Here are some points, each followed by its number:
[ 0.  -0.1 -0.3  0.   0.4 -0.6 -0.5  0.8  0.3 -0.9 -0.1  0.5  0.1  0.5
  0.2  0.2  0.3  0.1 -0.4  0.4 -0.5 -1.1  1.3  0. ] 0
[-0.6  0.3  0.1 -1.5 -0.4  1.   0.3 -0.1  0.1  0.  -0.5  0.7  0.1  0.5
  0.9  0.4  0.7 -0.3  0.2  0.1  0.1  0.3  1.6  1.4] 1
[ 1.3 -0.9 -1.2  0.3  0.9 -0.9 -0.1  0.  -0.4 -0.8 -0.6 -1.3  1.2  1.3
  1.   0.1  0.7  0.6 -0.5  0.4  0.3 -1.1 -1.9 -0.8] 2
[ 1.7 -1.6 -1.2  0.6  0.2  0.2  1.  -1.  -1.8  0.7 -0.1 -0.5  0.4  0.4
  1.6  0.1 -3.1  0.6  0.   0.2  0.6 -1.1 -0.8 -0.2] 3
[ 0.7 -1.  -1.  -1.   1.6  0.  -0.2  0.  -0.4 -0.3 -0.7 -0.3  0.4  0.
  1.  -0.2  0.2  0.2  0.3  0.2  0.7 -0.3 -0.6  0.7] 4
[-1.2  0.9  0.9  2.3 -2.6  1.   1.5 -2.  -0.8  1.3  1.2  1.1 -1.9 -1.8
 -0.6  0.1 -5.7 -0.6  1.2 -0.7  1.2  0.7  1.7  1.7] 5
[ 1.2 -0.4 -0.5 -1.   1.3 -0.1 -0.3  0.4 -0.1 -0.7 -0.5 -0.6  1.   0.4
  0.6 -0.2  1.3  0.5 -0.3  0.3 -0.6 -1.2 -0.4 -0.7] 6
[-0.4 -0.2  0.5 -1.  -0.5  0.7  0.   0.   0.3  0.  -0.2  0.6 -0.3 -0.4
 -0.4 -0.1  0.4 -0.1  1.  -0.2 -0.2  0.2  1.8  0.3] 7
[ 0.  -0.2 -0.6 -0.2  0.5 -0.4 -0.4 -0.1  0.  -0.1 -0.3 -0.7  0.8  0.7
  0.6  0.   1.   0.1 -0.6  0.5 -0.5 -0.3 -1.2 -0.6] 8
[ 0.1 -0.2  0.2 -0.6  0.8 -0.1 -0.3  0.4 -0.1  0.1  0.  -0.1 -0.3 -0.3
 -1.  -0.8 -0.3 -0.1  0.4 -0.3 -0.6  0.   0.4 -0.1] 9
[ 0.8 -0.4 -1.1  0.2  1.  -0.7  0.   0.   0.  -0.5 -0.4 -0.3  0.4  0.4
  1.5  0.4  0.9  0.4 -0.4  0.4  0.9 -0.3 -1.4  0. ] 10
[ 1.3 -0.7 -2.   0.5  0.5  0.   1.6 -2.2 -2.5  1.2 -0.3 -0.7  0.1  0.2
  2.9  0.1 -4.8  0.3 -0.6  0.3  1.4 -0.4 -1.2  1.7] 11
[ 1.7 -0.9 -1.7 -0.8  1.7 -0.5  0.2  0.1 -0.7 -1.2 -0.9 -0.7  1.5  1.4
  1.9 -0.2  0.7  0.7  0.   0.6  1.2 -1.  -0.8  0.1] 12
[ 0.2 -0.7 -0.5 -0.8  0.9 -0.6 -0.6  0.4  0.3 -1.  -0.3 -1.   1.2  0.8
 -0.1 -0.2  2.4  0.3 -0.7  0.5 -1.8 -0.1 -0.6 -1.4] 13
[ 0.7 -0.2 -1.1 -0.3  0.4 -0.5  0.  -0.3 -0.5 -0.4 -0.4  0.3  0.   0.3
  1.3  0.3 -0.9  0.3 -1.1  0.3  1.8 -0.5 -2.3  0. ] 14
[ 1.2 -0.4 -0.6 -1.   1.3 -0.1 -0.3  0.3 -0.2 -0.6 -0.5 -0.7  0.9  0.4
  0.6 -0.2  1.1  0.5 -0.4  0.3 -0.3 -1.1 -0.7 -0.6] 15
[-0.8  0.6  1.   0.   0.1  0.2 -0.1  0.1  0.1  0.7  0.4  0.7 -1.2 -1.6
 -2.3 -1.5 -1.3 -0.6  2.1 -0.8 -0.4  0.7  2.5  0.7] 16
[-1.3  1.   0.6  1.1 -2.4  1.3  1.2 -1.7 -1.   1.7  1.   0.8 -1.7 -1.4
 -0.3  0.  -5.  -0.8  0.1 -0.6  1.   1.1  0.6  1.6] 17
[-2.4  1.4  3.2  1.4 -2.8  0.7 -0.2  0.8  0.9  1.3  1.8  1.6 -2.3 -2.3
 -3.9 -0.3 -1.9 -0.9  1.7 -1.3 -0.5  2.   1.4 -0.3] 18
[-0.1 -0.4 -0.7 -0.7  0.5 -0.1 -0.4  0.1  0.  -0.5 -0.3 -0.5  0.7  1.
  0.1 -0.3  0.7  0.2 -0.1  0.3 -0.5  0.  -0.8 -0.9] 19
[ 1.9 -1.8 -1.3  0.8  0.1  0.3  1.1 -1.1 -2.   0.8 -0.1 -0.5  0.5  0.5
  1.9  0.2 -3.4  0.7 -0.1  0.3  0.7 -1.2 -0.9 -0.2] 20
[-0.6  1.1  0.4  0.7  0.2 -0.6 -0.4  0.   0.2  0.8  0.5 -0.2 -0.6 -0.5
 -0.6 -0.1 -0.4 -0.4 -0.3 -0.1 -0.6  0.3  0.2  0. ] 21
[ 0.3 -0.4 -0.5  0.1  0.6 -0.1 -0.5  0.3  0.4 -1.3 -0.4  0.1  1.3  0.3
  0.5  0.   1.8  0.4  0.1  0.5 -1.4 -1.   3.5 -0.4] 22
[ 1.3 -0.7 -1.4  1.   0.4 -0.5  0.3 -0.2  0.  -0.8 -0.4 -0.2  0.1  0.5
  1.8  0.6  1.   0.5 -0.5  0.3  1.9 -0.9 -1.1 -0.1] 23
[-0.5  0.3  0.5 -0.4  0.3 -0.1  0.   0.2 -0.1  0.9  0.4 -0.1 -0.9 -0.5
 -0.9 -0.4 -1.1 -0.3  0.5 -0.3 -0.3  1.1 -0.8  0. ] 24
[-1.1  1.   0.1  0.5 -1.4  2.   1.  -0.7 -0.9  1.5  0.8  1.2 -1.  -1.2
  0.5 -0.1 -4.  -0.7  0.2 -0.3  0.6  1.1  2.1  2. ] 25
[ 0.  -0.2 -0.2 -0.8  1.  -0.5 -0.3 -0.1  0.   0.3 -0.2 -0.5  0.1  0.1
 -0.2 -0.4  0.7  0.  -0.6  0.1 -0.6  0.6 -1.5 -0.5] 26
[-2.5  2.4  4.6  0.8 -7.8  3.1  3.9 -1.4  1.8  2.5 -0.3  1.5 -3.2 -0.1
 -1.7  2.9  0.3 -1.4  1.9 -1.8  3.1  3.   0.   3.3] 27
[-0.3  0.7 -0.3  0.3 -0.1  0.5  0.6 -0.6 -0.9  1.5  0.6  0.4 -1.  -1.
  0.3  0.  -3.1 -0.5 -0.7 -0.2  0.4  0.9 -0.3  1.2] 28
[ 0.8  0.  -0.1 -1.   0.9 -0.4  0.   0.9  0.1 -0.8 -0.4  0.   0.5  1.3
  0.6  0.3  1.   0.3 -0.7  0.3 -0.3 -0.8 -0.4 -0.3] 29
[ 0.8 -0.7 -0.9 -0.7  0.9 -0.2 -0.2 -0.1 -0.5 -0.3 -0.5 -0.2  0.2  0.2
  1.   0.1  0.   0.3 -0.9  0.2  1.1 -0.3 -2.   0. ] 30
[ 1.2 -0.4 -0.4 -1.2  1.4 -0.1 -0.3  0.4 -0.1 -0.7 -0.5 -0.7  1.   0.4
  0.5 -0.2  1.4  0.5 -0.3  0.3 -0.6 -1.2 -0.6 -0.7] 31
[ 0.6 -1.  -0.8  0.5  0.1  0.1 -0.2 -0.3 -0.2 -0.7 -0.3 -0.1  0.8  0.3
  0.8 -0.1  0.4  0.5 -0.1  0.3  0.2 -1.   1.5 -0.2] 32
[-0.1 -0.3  0.4 -0.4  1.2 -0.4 -1.8  1.7  2.  -1.6 -0.3 -1.5  1.7  0.8
 -1.2 -0.4  5.9  0.3 -0.3  0.3 -2.5 -0.1 -0.1 -2.5] 33
[-1.4  0.8  2.   0.  -0.7 -0.5 -0.4 -0.1  0.5  1.3  0.8  0.5 -1.9 -1.7
 -2.9 -0.4 -1.2 -0.6  1.5 -1.  -0.6  1.3 -0.6 -0.3] 34
[ 1.3 -0.6 -1.2 -0.5  1.2 -0.4  0.2  0.1 -0.6 -0.9 -0.6 -0.6  1.2  1.1
  1.3 -0.2  0.3  0.5  0.1  0.4  1.2 -0.6 -0.8  0.1] 35
[ 0.2 -0.2 -0.7 -1.5  1.4 -0.4 -0.5  0.7 -0.1 -0.8 -0.4 -0.1  1.   0.8
  0.7 -0.1  1.   0.2 -1.3  0.6 -0.6 -0.1 -1.  -0.3] 36
[ 0.6 -1.  -1.6  0.7  0.1  1.   0.6  0.1 -0.2  0.  -0.5  0.4 -0.1  0.2
  2.5  0.6  0.5  0.2  0.5  0.2  2.9 -0.3 -1.5  1. ] 37
[ 0.6 -0.1 -1.9  0.3  0.1  0.4  1.5 -2.2 -2.4  1.5 -0.3 -1.2  0.6  0.2
  3.  -0.1 -4.4 -0.1  0.2  0.3  1.1  0.4 -0.7  2.1] 38
New points follow, each followed by the numbers of its three nearest points above by angle, seen from the average point of the numbered points, nearest first.
[-0.1 -0.5  0.2 -2.   3.5 -1.6 -2.9  2.7  2.7 -2.5 -0.7  0.2  1.6  0.2
 -2.3 -0.3  8.   0.4 -0.2  0.6 -3.1 -1.2  1.5 -2.2] 33 13 6
[-1.   0.9  1.4  0.3 -3.4  2.   1.7  0.3  0.8  0.8 -0.2  1.4 -1.5  0.7
  0.   1.8  0.6 -0.6 -0.1 -0.4  1.4  0.3  0.7  1.7] 27 1 18
[-0.1  0.   0.9  0.  -1.6 -0.1  0.9 -0.3  0.3  0.9 -0.3  0.2 -1.1  0.4
 -0.2  1.1  0.5  0.  -0.1 -0.2  0.7  0.4 -1.4  0.2] 27 34 18
[ 0.9 -0.8 -1.  -0.6  0.9 -0.2 -0.1 -0.1 -0.6 -0.2 -0.5 -0.2  0.1  0.2
  1.1  0.1 -0.4  0.3 -0.9  0.2  1.3 -0.3 -2.3  0.1] 30 14 10
[-0.2  0.5  0.1  0.1 -1.4  0.9  0.7  0.3  0.2  0.  -0.3  0.6 -0.4  0.4
  0.5  0.8  0.6 -0.3  0.1 -0.1  0.5 -0.1  2.2  1.4] 1 7 27
[ 0.4 -0.6 -0.2  0.   0.1  0.3  0.   0.4  0.1 -0.6 -0.3  0.1  0.5  0.5
  0.4  0.2  1.   0.3  0.1  0.2 -0.3 -0.3  1.5 -0.2] 22 32 0
[ 1.2 -0.9 -1.2  0.2  0.9 -0.8 -0.1  0.  -0.3 -0.8 -0.6 -1.2  1.2  1.3
  1.   0.1  0.7  0.6 -0.6  0.4  0.3 -1.  -1.9 -0.7] 2 10 35
[ 0.2 -0.2 -0.6 -1.4  1.3 -0.4 -0.5  0.7  0.  -0.7 -0.3  0.   0.8  0.7
  0.6 -0.1  1.   0.2 -1.2  0.5 -0.6 -0.2 -0.8 -0.3] 36 29 31
[ 1.4 -1.  -1.3  0.4  1.  -1.  -0.1  0.  -0.4 -0.8 -0.6 -1.4  1.3  1.3
  1.1  0.   0.7  0.7 -0.6  0.5  0.4 -1.2 -2.3 -1. ] 2 10 35
[ 0.4 -0.5 -0.7  0.1  0.7 -0.1 -0.4  0.3  0.3 -1.3 -0.4  0.   1.3  0.4
  0.7  0.   1.7  0.4  0.1  0.5 -1.1 -1.   3.  -0.4] 22 32 0
[ 0.4  0.2 -0.6 -1.5  1.2 -1.1 -0.3  0.7 -0.1 -1.  -0.3  0.   0.4  1.1
  0.4  0.2  1.2  0.1 -1.9  0.5 -0.4  0.3 -0.8  0. ] 36 29 13
[-1.2  1.   2.5  1.  -4.7  2.5  2.4 -1.4  0.8  2.4 -0.1  0.2 -2.   0.1
 -0.7  1.8  0.5 -0.8  0.8 -1.   1.7  2.1 -1.   1.5] 27 18 17
[-0.1 -0.4  0.2 -1.9  2.  -0.8 -2.1  2.4  2.2 -2.6 -0.7 -0.2  1.5  1.1
 -1.3 -0.2  6.4  0.3 -0.4  0.4 -2.  -0.8  0.8 -1.9] 33 13 29
[-1.1  0.6  1.6  0.1 -0.6 -0.5 -0.1 -0.3  0.2  1.3  0.7  0.4 -1.8 -1.5
 -2.3 -0.3 -1.6 -0.6  1.3 -0.8 -0.3  1.1 -0.7  0. ] 34 24 18
[-0.6  1.   0.5  0.7  0.1 -0.5 -0.3 -0.1  0.2  0.8  0.5 -0.1 -0.7 -0.6
 -0.7 -0.1 -0.6 -0.4 -0.2 -0.2 -0.5  0.4  0.2  0. ] 21 34 18
[ 0.8 -0.3 -1.2  0.2  1.  -0.8  0.1  0.   0.  -0.4 -0.4 -0.3  0.4  0.5
  1.6  0.4  0.9  0.4 -0.5  0.4  1.  -0.2 -1.7  0. ] 10 23 30
[ 0.3 -0.3 -0.8 -1.3  1.2 -0.3 -0.4  0.7 -0.1 -0.7 -0.4  0.   0.9  0.7
  0.9  0.   1.   0.2 -1.1  0.5 -0.2 -0.2 -1.  -0.2] 36 29 15
[ 0.  -0.1 -0.3 -0.9  1.1 -0.6 -0.4 -0.1  0.   0.4 -0.2 -0.5  0.1  0.
 -0.3 -0.5  0.7 -0.1 -0.7  0.1 -0.6  0.6 -1.9 -0.6] 26 8 19
[-0.5 -0.1  0.7 -1.9  1.7 -0.9 -2.1  2.3  2.2 -2.4 -0.5 -0.2  1.3  0.8
 -2.  -0.4  5.9  0.2 -0.4  0.3 -2.4 -0.5  1.1 -2. ] 33 13 19
[ 0.  -0.1 -0.3  0.2  0.3 -0.6 -0.5  0.9  0.3 -0.9 -0.1  0.7  0.   0.4
  0.2  0.2  0.1  0.1 -0.3  0.4 -0.4 -1.2  1.6  0.1] 0 22 32
[-0.2  0.4  0.   0.  -1.2  0.8  0.6  0.2  0.2 -0.1 -0.3  0.5 -0.2  0.5
  0.5  0.7  0.6 -0.2  0.1  0.   0.4 -0.1  1.9  1.2] 1 7 27
[-0.9  0.8  0.   0.6 -1.2  1.8  0.9 -0.6 -0.8  1.3  0.7  1.  -0.7 -1.
  0.5 -0.1 -3.6 -0.6  0.2 -0.3  0.5  0.8  2.1  1.8] 25 17 5
[ 0.8 -0.8 -1.   0.3  1.  -0.2 -0.1  0.  -0.2 -0.5 -0.4 -0.2  0.7  0.2
  1.1  0.   0.2  0.2  0.1  0.3  0.2 -0.6  1.3  0.4] 32 22 12
